The rows of A fall into 4 groups, which share some directions, and each row is roughly a mix of its group's hidden directions, except some rows that fit no group.
A, 122 rows:
[[ 10  17 -35 -22  -9  23  24 -14   5   4  30  -7]
 [ 11 -12  -4  25  -8 -20  40 -25 -29  -7  -3  -6]
 [ -8 -11  34  15   8 -25 -25  19  -8 -32   3 -15]
 [ 28 -15 -18 -18  14 -11 -12  17 -32  27   0 -20]
 [ 20  18 -21  -1  11   6  27  13 -44 -18  -4  -3]
 [-24  -2 -13 -38  -6   5 -13  24 -12  -7 -36   2]
 [ 20  10   0  25  10  -1  -4 -20  28  10  45  -6]
 [-15 -29  39 -15   8  -7   8  11 -30 -19   9 -10]
 [-25  10  23   9  10  14 -30  -5  15  26 -33   0]
 [-14 -22   0   5 -24   2  -3 -40   9 -23  18 -26]
 [-15  -6 -35  22  -6 -25  35  23 -10  -2   0   5]
 [  1   3 -24  27 -13 -11  35  38 -10  -9  -7   2]
 [ 34   3  -3   8   8   0 -28  26  24 -32  -2 -10]
 [-13 -12  12   1 -12  -8  36 -30 -22  32  -2 -11]
 [-18   6  -2  18   7  16  -2 -14  30   6 -38 -31]
 [  5   5  -9 -43  -7   2 -11   1  -6 -14  46   5]
 [ 36 -31  10 -21  -8  12 -27  19  -2  -9   5  19]
 [ 24  17  39   0 -13  26  -5  -5  32  -6 -14   7]
 [ 21 -14  31  26   4 -21  10 -29 -21 -19   4   5]
 [ 11 -12  -2   1  16 -11 -33 -26 -18 -39  18  -2]
 [ 38 -29  33  -3 -11   6   6 -15 -19 -17  -2   3]
 [ 24  19 -17 -11   9  -5   6  17 -46  -8  -2 -24]
 [-11   5   9  -4 -31  10  36 -22 -18  22 -20  15]
 [ 21 -32  -2   8 -21   4  15  38   9 -25  -5  10]
 [ 13   6 -10  -2  10   8  20   0 -59 -10  -3  -5]
 [ 44 -11 -27  20 -23   4  12  16   5  -7  -9  17]
 [  9   1   3 -25 -47  -7  19 -13 -31  -4  10   0]
 [  5   2  29  30 -24 -12  22  11 -12  10 -33  10]
 [ -2 -20  -1 -13   2 -24  31 -28  30  16  19  11]
 [  7  17   2  19   2  21 -32  19 -35 -24  -8 -10]
 [-19 -13  25  -3  -8 -18   0 -30 -18  24  12 -32]
 [ 36 -41  20 -10 -13   7  -5  11 -11 -20   2  12]
 [ -3  -2  23   5 -26 -28  -7   9  -8  -4 -45  14]
 [ 22  -7  11  38 -10 -13  15  14 -19  -9   0  36]
 [ 16   4 -30 -23  -8  14  13 -15  -8  26   4  37]
 [-46  32  -1   9  22   6   6  -9 -11 -19  13   5]
 [-14 -25  18  -1 -21 -12  27 -36 -12  14  19  -6]
 [ 14  25 -37  20 -12   2   5  -5  32  16 -10  17]
 [ -2  33  15  22 -21 -24   4  11  16  17  19  26]
 [ 12 -18  18  -5  -8 -22 -29  -8  -2 -13  27 -36]
 [ -2  12 -32 -33  -4  28  -1 -26  20  19  -2   3]
 [  9  -1  40   3  -5 -15  39 -10  10  24 -16   3]
 [-22  -3   1 -33  19  -3 -31  -9   8  -3  -6 -37]
 [-17  -8  35  17  -4  -4 -32   8  21  -5 -31  14]
 [-25 -13  19   7 -21  -5  32 -37  -6  -5  20   4]
 [ -7   9  12  -2  -4  -2  -3  12   9 -35  37 -37]
 [-43  16 -18 -12  22  -3 -21 -16   7  15   9 -20]
 [ -8 -31  20  -6 -18 -18   7 -29  -3  32  12 -17]
 [-15 -32  14   4  -4 -12 -13 -14  44  22  13   3]
 [-22  -8 -21 -45   6  20   0  18  -3   3 -25 -10]
 [-25  37 -17  11  13  -6   3 -34   1  20  -2 -18]
 [ -2  24   7   6  -2 -28 -23  -6  -7 -20  37  26]
 [ 10  30  29  -6   4  11 -14 -42  13  18  -5   6]
 [-10   6  -1 -41  14  -1  20 -10  31  24  21  -1]
 [ 11 -10   0  -1  15 -14 -37 -26 -13 -37  17  -1]
 [ 18   7  26  43  -8 -23   1 -15 -11 -11  18  15]
 [ -7   4  21 -29   7   6  45   1  10  30  -9  -2]
 [ -8 -31  20  -3 -18 -14  -4 -21  24  38   3  -9]
 [  0 -13  -7 -39   4 -28  -2  12 -10 -36   3  21]
 [-21   6 -20  -5 -22  12  -5  40  -5   9 -35   5]
 [ 25  20 -24  -1   8  15 -11  35   9 -25 -14  19]
 [ -5  -1 -11 -14  -1  13   5 -12   7  46 -30  28]
 [ 11   1   8  16  -2 -11  -7   9  -6 -51  29 -18]
 [ 42 -10  13  19 -24   4  26  16  -4 -15 -12  16]
 [-16   8 -11 -10  -2   8  30  -8 -28  39 -20  15]
 [-24  -1  20   0 -17  -9   7 -29 -15 -29  34  -8]
 [ 34 -30 -15   2  10  -9 -14  22  37   3   7   1]
 [-12   0   8  35  13  -5  21   4   4   9 -28 -39]
 [-44  22 -27  -1  20 -10  -7  -9   0  16   7 -19]
 [-21   7 -10  -3   9  16  12 -13  21  30 -28 -33]
 [ -5  -1  35  -5 -13 -36  24  -7 -16  -3 -15  26]
 [ 11  -9 -11   5  21   2 -33  25  42 -12   3  12]
 [ 23 -31  10  -8 -19 -19  10 -13  -4  35   0 -25]
 [  5  14 -30  -4  -9  25  37 -14   9  32   1   2]
 [ 11   1 -40 -21 -14  17  -9  16   2 -37 -11  -6]
 [ 12  33 -26  32 -14  -2  26  15  10   8 -14   9]
 [ -8   6   2  26  -4   8  41   6   8  38 -19  -8]
 [-19  15  -5 -12 -23  -1  13  31  20  31 -25  10]
 [-10  21  -8   9  36  -8   4   3 -31 -19  18 -28]
 [  2   9 -30  -7  19  21 -28  -4  15  -5  38 -14]
 [-19   9 -14 -40  -2  23  -8 -15  24  28  -3  -8]
 [-10 -19   5  32  43   0  15  -9  14  22  -8  -9]
 [ 45 -29  25  -6 -16   9  -1   1  -4 -13  -2  21]
 [ 32  -9 -37  24 -21  -1  17  22   0  -7  -8  10]
 [ 14  27   0  13  -4  14  14   7 -12 -53  -3   4]
 [-26  -6 -49   3   7 -19   3  29  -8   7   9   1]
 [ 26 -11  25 -28   1  18 -38  -9  11   4   5  18]
 [-16   6 -22 -23  15  13   5 -19  11  26 -18 -36]
 [ 17 -22 -11  22  19  -1  25   8  40  18 -11   8]
 [ -1  -3  27 -28  11  13  40   0  -2  22 -22 -12]
 [  4 -18  31 -11  -3  -4  25  -4  -9   8 -47  -8]
 [-20  18 -11  15  24  21  -4  14  29  -4 -19  32]
 [  0  25  28 -12  10   9 -19 -45  10  18   0   1]
 [  5 -32 -11  -8  -1 -23  15  -3  24  42  14  -6]
 [ -8   4  17 -21  13   8 -28 -47  18  12   6  -4]
 [ -9  11  -7 -34  12 -11   3 -12  35  17  34   6]
 [-12 -27  15   4 -14 -10  32 -31  -1  33   4  -3]
 [-32 -36 -13 -12  12 -17   1  20 -22 -13  15 -13]
 [  2   0  36  14 -14 -13  23   6 -31  -4 -31  12]
 [-18 -17  19   5  -9  -8 -20 -12  51  15   5   3]
 [ 11 -26 -26 -19  -5 -20  10  10  24  34  16   7]
 [  0 -22 -36  24 -10 -22  35   9 -13  -9   0   2]
 [ 25  -2   5  13 -16  -9   6  14 -18 -24  32  35]
 [ -9  30 -40  29  -6  -4  20  -1  18  10 -10  -7]
 [ -4 -12  13  34  12 -14  10   5 -10  23 -44   4]
 [ -1 -16  12  10 -15   9  26  15 -14  11 -50  -6]
 [-11  27 -47  12   3  -9  -2 -10  18  25  -1   9]
 [ 15  16  30  -6   4  -4 -45   1   0 -13 -26 -15]
 [-20  12  48 -21  17   6 -15 -22  -4   4   4 -11]
 [  3   3  22 -21  14  -8  37 -21  22  25  20   1]
 [-15   4 -19 -12  13  15   6 -20  14  33 -33 -24]
 [ 21  19 -16  -5  20  -1 -35  34   5 -21  -1 -13]
 [ 23  -5  12  31 -14 -12  12  17 -17 -18  15  35]
 [-20  20  16 -15 -14  -5 -13 -17 -44 -10  11 -21]
 [-14   2 -35  20  -3 -23  30  31 -16   1   1   6]
 [ 20  25   2  26   7  15 -43   3   6  -8  18 -17]
 [ 20  -9  29   5  14 -18  22 -38  15   6  22  -2]
 [ 14   0  15   0 -22  -4  -1  19  -7 -15  36  41]
 [ -9  18  -3 -10  -7  19  22  24  27  41  -9  -7]
 [ 15   7 -28  -8   8  -2  29  -4 -21  -9  32 -30]
 [-28  33  12 -21  23   6 -32  -1  -2  20   6  -7]
 [ 18   7 -30 -29  -3   5  19  -7 -19   0  40   2]]
In each list below, three rows fit none of the groups, and each other row fits one group, some only roughly. Which are they? Name them in the order they come.
    j_99: [-21  -9  -2 -24 -11   8  21  24 -18   6 -43   3]
    j_247: [ 16   5  -8  25   3  11  29  15  40 -16 -12  18]
    j_488: [ -8  -7 -23 -15   4   0 -46  -2 -14 -36   5   1]
    j_930: [ -9  -5   5   0 -11 -15 -26  10 -35 -31 -29  15]
    j_476: [-10  26  38 -21  17  14 -29 -14  -8  10   3 -13]
    j_181: [  9 -16  16 -12  -1 -21 -30   9 -20  -7   2  44]
    j_7: [-31 -10 -31  27 -12 -19  15   6 -27  -8 -14   4]
    j_399: [-25 -38 -36  -1   4 -21   9  16  -6  -9  12  -2]
    j_789: [ 27  44 -14  -3 -14  13  -4 -10  13  22 -21  -8]
    j_866: [-19   4 -43 -24   6  28 -16  20  11   4   8  -9]
    j_10: [ 24 -11 -11 -15   4 -15 -42  25   8 -15  20 -13]
    j_952: [-34  21 -40 -15   0  -9   1  17  14  22  -5   1]
    j_252: [  7 -13  16  34   5 -18  15  12 -21  20 -28  25]
 | j_7; j_789; j_952
    j_875: [ -2  21 -13  18  -8  18  -7   9 -10 -51 -18  -6]
    j_824: [ 15 -27  35 -26  -4  14 -23 -28   7  -9   7   4]
    j_763: [ 26   3  -8  22 -11  -4  34  14 -22  -4  30  20]
    j_145: [-14  18  39  -6  13  11 -39  -9   6  22  -5  -4]
    j_505: [ 12   1  20  40 -15  12  30  14   1  27 -13  -5]
    j_351: [ 28  28  11  18 -19  24   6  20  24  -7 -20   2]
    j_203: [  8 -22  27 -20  10   1  35 -18   3  15 -28 -15]
    j_961: [-23   3   6  -1  16   5   3  -6  21  23 -22 -46]
    j_221: [ 25  30  -7  -5  33  19 -29  19  13  -6   0  -5]
    j_477: [-36  24   8  -2  17  21 -16  -4 -27   9 -23  14]
    j_297: [-19  -7  49 -27  16   5 -17 -13   8  -3  10  -7]
    j_859: [-26  -8  14 -17  12  -2 -41  -7  17  -6 -25 -21]
    j_429: [ -9 -27  14 -33  13   8 -32 -28  11  -4  13  -9]
    j_308: [-35  19 -21 -17  20  -1 -28  17  15  20  10  -3]
    j_224: [  7  -8 -15 -15  35  13  -5 -24   3 -11  40 -14]
 | j_875; j_145; j_221
    j_168: [  7  13  12   5  -2  -4 -43  10 -30 -30 -18  -2]
    j_959: [33 -3 12 35 21 -7 -7 -3 19  9 29 15]
    j_692: [-31  22   3   9   2   5  36 -25 -29  11  -7   6]
    j_780: [-13   3   5 -29  10  14  12 -12 -42   7 -11 -30]
    j_722: [  5  15   6   2   6 -19   5 -20  33  14  45  11]
    j_739: [ 17  -6   9  -6  -2  27   1 -31  25  -4  41  -1]
    j_947: [  7   2  -5 -26  35  18  -7 -20   8  -4  34 -22]
    j_25: [  2  20 -18  -5  16  19  -3  18 -43   4 -26  17]
    j_500: [ 19  -7   9  44   1  -8  -9 -14 -29 -26  13   4]
    j_65: [ 17 -10   8  44  -1   0 -16 -17 -24 -29  13  -1]
    j_923: [ 11 -11   5  22  -2 -19  16  14 -30  22 -17  36]
    j_619: [  2   6  18 -32   7  18 -48   4   9  12   5  12]
    j_584: [ 34 -11  -5  -5   1  -5 -39  26  29  -9  -1  -6]
    j_332: [ 22   1 -14  29  -6  -2  48   8 -20   8   9   8]
    j_169: [-15  27  27   5   2   4 -13 -14 -37 -21  -3 -25]
 | j_959; j_780; j_739
    j_715: [-21   4   0 -27  -2  20 -34 -18  34   2 -16  -6]
    j_544: [-15  14 -23   1  -1  13 -27  -9   8  -8  45 -22]
    j_988: [-30  41   7 -12  14  13 -23   5  18  19   0 -11]
    j_256: [ 24  -7  24  17 -15   9  19 -17 -32 -27 -10 -13]
    j_41: [ 11  19 -17  -9 -26  25  13  -5  19 -11  37  16]
    j_137: [  5  -2 -18   2   4   4  30  -7 -12  47 -23  18]
    j_748: [-11   6 -16 -47   7   2   1   3  35  21   9  -7]
    j_37: [  8  18   1  -6  17  38 -29  18 -13  -6 -10 -30]
    j_946: [ 25 -19   5 -11  -7 -10 -43  21  29  -5   1  -9]
    j_606: [ -2   8  -4  -1  -8  31  23  21  15  35 -26 -16]
    j_357: [ 21  35 -14  12   6  19   2   0 -42  -5  -7  18]
    j_483: [ 19  -5   5  38   2  -4 -18 -18 -23 -32  19   5]
    j_173: [  8  20 -27  28  -2   8   8  27 -40  -6  -2   8]
    j_747: [ 21  -4  42  20   2 -25  17 -29  -4  -2   6   5]
 | j_544; j_357; j_173
    j_166: [-14  18   5 -26  20  13 -44 -18   5  18   8  -6]
    j_241: [-26   4  21  12  33   9 -17 -13 -13  32 -15 -14]
    j_341: [-19  -5  29  22  -7   5  -7  11  24  22 -34  19]
    j_364: [ 17  16  -4  11 -33  19  19   5  11  -5  25  35]
    j_510: [-17   8 -21 -26  12  26  15  24  26  -3 -26  -3]
    j_688: [  9  10   4 -16  17   2  24  -5  47   4  29 -11]
    j_564: [ 21  -9  16  41   2 -11  -1 -20 -25 -27  11   3]
    j_706: [-23  -6 -18 -24  16 -22 -16  -7  23  21  -8 -30]
    j_677: [ -2  -5 -25  33 -15 -13  18  -4  20  12  34  20]
    j_596: [-12 -29 -38 -12  15  -1 -35  -4  -4   4  13 -16]
    j_427: [-26  23  10  25  32  22  -5   4  11   0 -30   7]
 | j_510; j_688; j_706
    j_807: [ -5 -35  34 -23   0   7 -36 -11  -6   7  -6   9]
    j_132: [-40  -2  27  21   2   8  16 -30  14  15 -11   6]
    j_410: [ 23   5 -14  19 -11   0  42  11 -19   6  27  17]
    j_841: [-10  -4 -40 -23  13  28 -22   7  15  -1  18 -15]
    j_462: [-16  -9  -6 -10 -13 -18 -31  12 -26 -30 -26  12]
    j_865: [-14  20 -18 -16   7  31  30 -26  -6  14   3  23]
    j_665: [-25  29 -28  24   1 -15  27  26  -4   8  -4  -1]
    j_624: [ 10  15 -21 -28 -19  23  10  -8  11  -2  36  22]
    j_259: [-13 -12 -21 -46  20   0  -9  30   2   1 -17  -6]
    j_976: [-17  11 -12 -39  -2   7  12  14  32  29  -9  -2]
    j_82: [ -9  25 -14  14  46  14  -5  19 -21  -4 -14  -5]
    j_121: [ 17  -5   3  38   4   0 -23 -10 -30 -30  17  -1]
    j_2: [ 12  22 -24 -12  15   7  11  21 -45   3 -15   0]
    j_566: [ -6 -10  -1 -16 -40   0  27 -19 -15 -19  21  21]
    j_328: [-28  -8 -15 -29  23  -7 -40  -7  -7  10  16  -1]
 | j_807; j_865; j_259
    j_89: [-28  25  18 -19  23  -4 -24 -25 -15  20   5  -3]
    j_514: [  0  15 -22  16   0  16  44  -7   8  19  -2 -29]
    j_940: [ -6 -24  -3  24  12  -4  26   9   8  23 -38 -20]
    j_240: [ 12  30 -16   8 -20   3  -5  11   8 -11  38  31]
    j_91: [-31   7  11  -5  10   5   7   1  19   8 -12 -52]
    j_114: [-12  -1  -6  11  19 -22 -37 -19 -28 -23  18   1]
    j_100: [ 16  10   0   1 -24  11   4   6   2 -28  43  28]
    j_522: [ 26  22  -4  32 -21  10  20  22  21  -2 -19   9]
    j_225: [-16   6 -14 -10 -29  12  37  -5 -13  -6   4  35]
    j_516: [ 13  -2  36  29  -8 -35  15 -16 -10  -7  -3  17]
    j_728: [-32  24   0 -18  26  -3 -24 -12 -21  21  10 -13]
    j_973: [ -5  -8  16  20 -26 -35  28  -4  -6   2 -10  31]
 | j_940; j_240; j_114
    j_676: [-12 -16  18 -23  20 -24 -42   2 -14 -11 -10 -10]
    j_368: [ 31 -21  17  17   4 -15 -11   1  27 -19  11 -31]
    j_374: [-13  -1 -16  27 -28  -9  30  13  21  26  -3  17]
    j_394: [ -2 -20  13   5  19 -24 -12   3 -24  24 -37  18]
    j_236: [  5 -15  -1 -38  -8   9 -17 -13  34 -12  22  19]
    j_92: [  9 -32 -48   3 -12 -12   5  20   0  -3   6  17]
    j_325: [ 22   8 -23  22  -7   6  49  -1 -14  10  14   4]
    j_497: [-19  48 -17  23   1   4  15  -1  23  10 -10  -7]
    j_565: [ 26  -2  11 -19  -7  23 -34  17  27   2  -1  23]
    j_890: [  4  30   4 -17  10  21 -44 -16  16  17  -1  -6]
    j_804: [ 32 -10   2  24   6  -5 -23 -24 -34 -11  21   2]
    j_199: [-11 -17  50 -27  10   9 -12 -15   8 -15   7  -2]
    j_816: [-17  15 -25   2  -8   8  14  14  36  24  -2 -31]
    j_83: [ 10  -2  -4 -22  27 -10 -19 -29  14 -10  39  -8]
    j_187: [  3   0 -29 -28  19  -9  -6 -14 -27 -17  18 -30]
 | j_236; j_804; j_816
